[[142 110 141 130 113 113 116 122 112]
 [137 131 124 110 136 124 140 127 123]
 [117 108 130 139 113 132 140 134 110]
 [141 136 119 140 143 117 154 120 142]
 [135 132 136 116 125 121 101 135 131]
 [ 99 143 127 135 126 140 102 123 130]
 [101 141 139 120 141 126 110 139 146]
 [137 113 126 145 123 121 135 106 123]]	142

[[130 134 132 136 134 131 126 124 135 133 134 127 125 137 126]
 [130 120 136 147 112 120 149 154 127 106 119 135 120 141 129]
 [113 148 122 135 149 145 129 140 134 138 134 114 119 141 123]
 [127 127 128 135 122 132 133 130 130 130 122 130 123 131 129]
 [132 125 121 123 129 127 128 129 138 130 130 132 122 131 126]]	130

[[119 108 111 129 138 129 137 133]
 [128 124 102 137 124 126 130 134]
 [135 138 154 108 128 130 130 117]
 [149 142 130 132 112 131 132 129]
 [133 144 123 136 123 113 127 131]
 [114 130 126 132 137 132  99 134]
 [133 116 127 123 125 130 135 109]
 [127 127 136 133 133 126 134 124]
 [125 110 133 119 142 132 137 133]
 [113 137 132 131 127 121 125 115]
 [146 150 145 133 122 128 117 143]]	119

[[136 130 123 127 145 133 140 125 152 125]
 [111 108 104 132 139 105 131 120 134 122]
 [138 130 136 144 120 131 156 128 118 128]
 [139 140 118 116 117 134 137 129 124 125]
 [121 131 146 116 116 133 117 134 107 134]]	136

[[111 135 139 137 132 136 112 133 124 135 151 136 125 115 113]
 [115 109 120 124 137 126 123 136 131 131 143 130 136 129 124]
 [120 146 139 117 128 115 128 111 125 120 141 125 130 139 144]
 [118 122 124 126 115 153 131 129 138 131 108 128 139 137 140]
 [116 125 119 139 147 124 121 130 129 127 129 125 154 124 129]]	111

[[131 124 122 118 152 125]
 [134 113 139 117 123 145]
 [133 151 119 149 118 126]
 [137 138 130 124 132 118]
 [112 143 117 113 132 147]
 [119 115 139 128 131 128]]	131
---
[[133 139 148 109 149]
 [112 138 107 148 127]] Answer: 149

[[125 127 110 120]
 [131 124 120 117]
 [116 113 154 142]] Answer: 154

[[142 125 135 141]
 [137 114 153 127]
 [123 116 125 131]] Answer: 153

[157 135 137 108 112] Answer: 157

[121 130 150 112 129 157] Answer: 157

[[128 128 129 123 129 125]
 [125 127 128 133 128 131]
 [124 122 136 152 123 139]] Answer: 152
---
130  114  139  105  132  134  131 -> 131, 130

126  127  143  128  151
133  128  136  134  127
132  100  124  118  121
-> 151, 132

131  112  126  137  129  113  146
131  120  150  116  147  137  125
121  118  149  116  130  154  133
-> 146, 121

115  124  138  117  143
153  149  139  118  142
-> 143, 153

132  126  106  116  139 -> 139, 132

129  130  138  134  131  104 -> 104, 129

131  118  107  128 -> 128, 131

111  148  105  156 -> 156, 111
---
(131, 121, 117, 100, 109) result: 131, 109
((105, 141, 130, 112, 134, 139), (133, 129, 125, 121, 148, 120), (120, 126, 123, 118, 120, 110)) result: 105, 110
((153, 141, 129, 143), (104, 101, 145, 158), (100, 132, 102, 102)) result: 153, 102
(146, 116, 151, 128, 139) result: 146, 139
(107, 107, 121, 105) result: 107, 105
(132, 110, 115, 153, 126) result: 132, 126
(124, 131, 113, 125, 129, 102) result: 124, 102
(105, 134, 139, 126, 143) result: 105, 143
---
[132 157 130 155]: 132
[132 118 143 154 110 128 134]: 132
[156 147 141 104]: 156
[107 137 113 120 137 131]: 107
[134 101 122 126 123 125]: 134
[136 102 138 126]: 136
---
[[155, 122, 104, 115],
 [130, 127, 131, 142],
 [122, 139, 132, 124]] 132

[[137, 128, 141, 121, 136, 115, 124],
 [129, 133, 122, 119, 133, 140, 104],
 [130, 114, 132, 123, 135, 108, 137]] 132

[[111, 127, 122, 131, 138, 141],
 [148, 131, 107, 130, 106, 143],
 [152, 126, 104, 130, 101, 148]] 104

[[130, 107, 139, 128, 122, 128],
 [119, 136, 144, 126, 148, 122],
 [124, 138, 119, 150, 120, 126]] 119

[[157, 141, 116, 121],
 [107, 130, 134, 136],
 [138, 134, 139, 100]] 139

[[114, 118, 124, 119, 133, 132, 110],
 [135, 150, 140, 150, 136, 115, 148],
 [111, 125, 140, 127, 149, 116, 108]] 140

[[122, 102, 142, 142],
 [124, 100, 145, 145],
 [145, 103, 153, 153]] 153
---
[119, 150, 129, 117, 105, 128, 140]	129
[116, 111, 152, 145, 134, 119]	152
[111, 151, 133, 124, 134, 104]	133
[132, 155, 125, 122]	125
[138, 140, 140, 107, 158, 121]	140
[125, 102, 123, 123, 129, 145, 118]	123
[127, 136, 144, 111, 103, 101]	144
[116, 155, 141, 132]	141
[101, 108, 109, 120]	109
[151, 113, 109, 129, 124]	109
---
[[155 139 115 155]
 [156 134 108 133]
 [153 135 114 129]]: 135

[[110 114 113 126 105 147 140]
 [137 105 126 140 136 105 116]
 [142 130 115 148 143 152 127]]: 143

[[116 128 110 102]
 [118 128 143 128]
 [128 126 117 142]]: 126

[[119 128 151 129]
 [131 119 131 131]
 [146 102 149 107]]: 102

[[122 117 149 142 107]
 [151 127 146 128 142]
 [142 125 132 146 118]]: 132

[[125 116 119 109 110]
 [121 106 122 121 105]
 [128 113 145 147 116]]: 145

[[126 115 123 146 143 129]
 [134 125 135 152 138 127]
 [141 134 138 147 136 129]]: 147
---
[[107 111 139 124 136 113 117]
 [111 143 122 145 114 137 117]
 [154 149 126 119 116 142 143]] ==> 122

[[139 126 123 112]
 [119 104 116 111]] ==> 116

[[110 123 119 141 124 114]
 [156 112 113 136 140 142]] ==> 113

[[136 147 142 113 157 107]
 [136 123 133 113 153 137]
 [119 156 111 141 120 105]] ==> 133

[[127 125 120 133 113 101]
 [135 125 125 123 138 130]
 [122 141 123 119 129 117]] ==> 125

[[119 114 104 138]
 [113 151 123 141]
 [106 108 145 121]] ==> 123

[[119 124 134 130 147 123 122]
 [119 129 142 118 143 123 119]
 [105 130 125 128 122 140 125]] ==> 142

[[129 136 119 129 131 122 125]
 [140 118 105 130 121 123 135]
 [134 120 105 128 124 126 134]] ==> 105
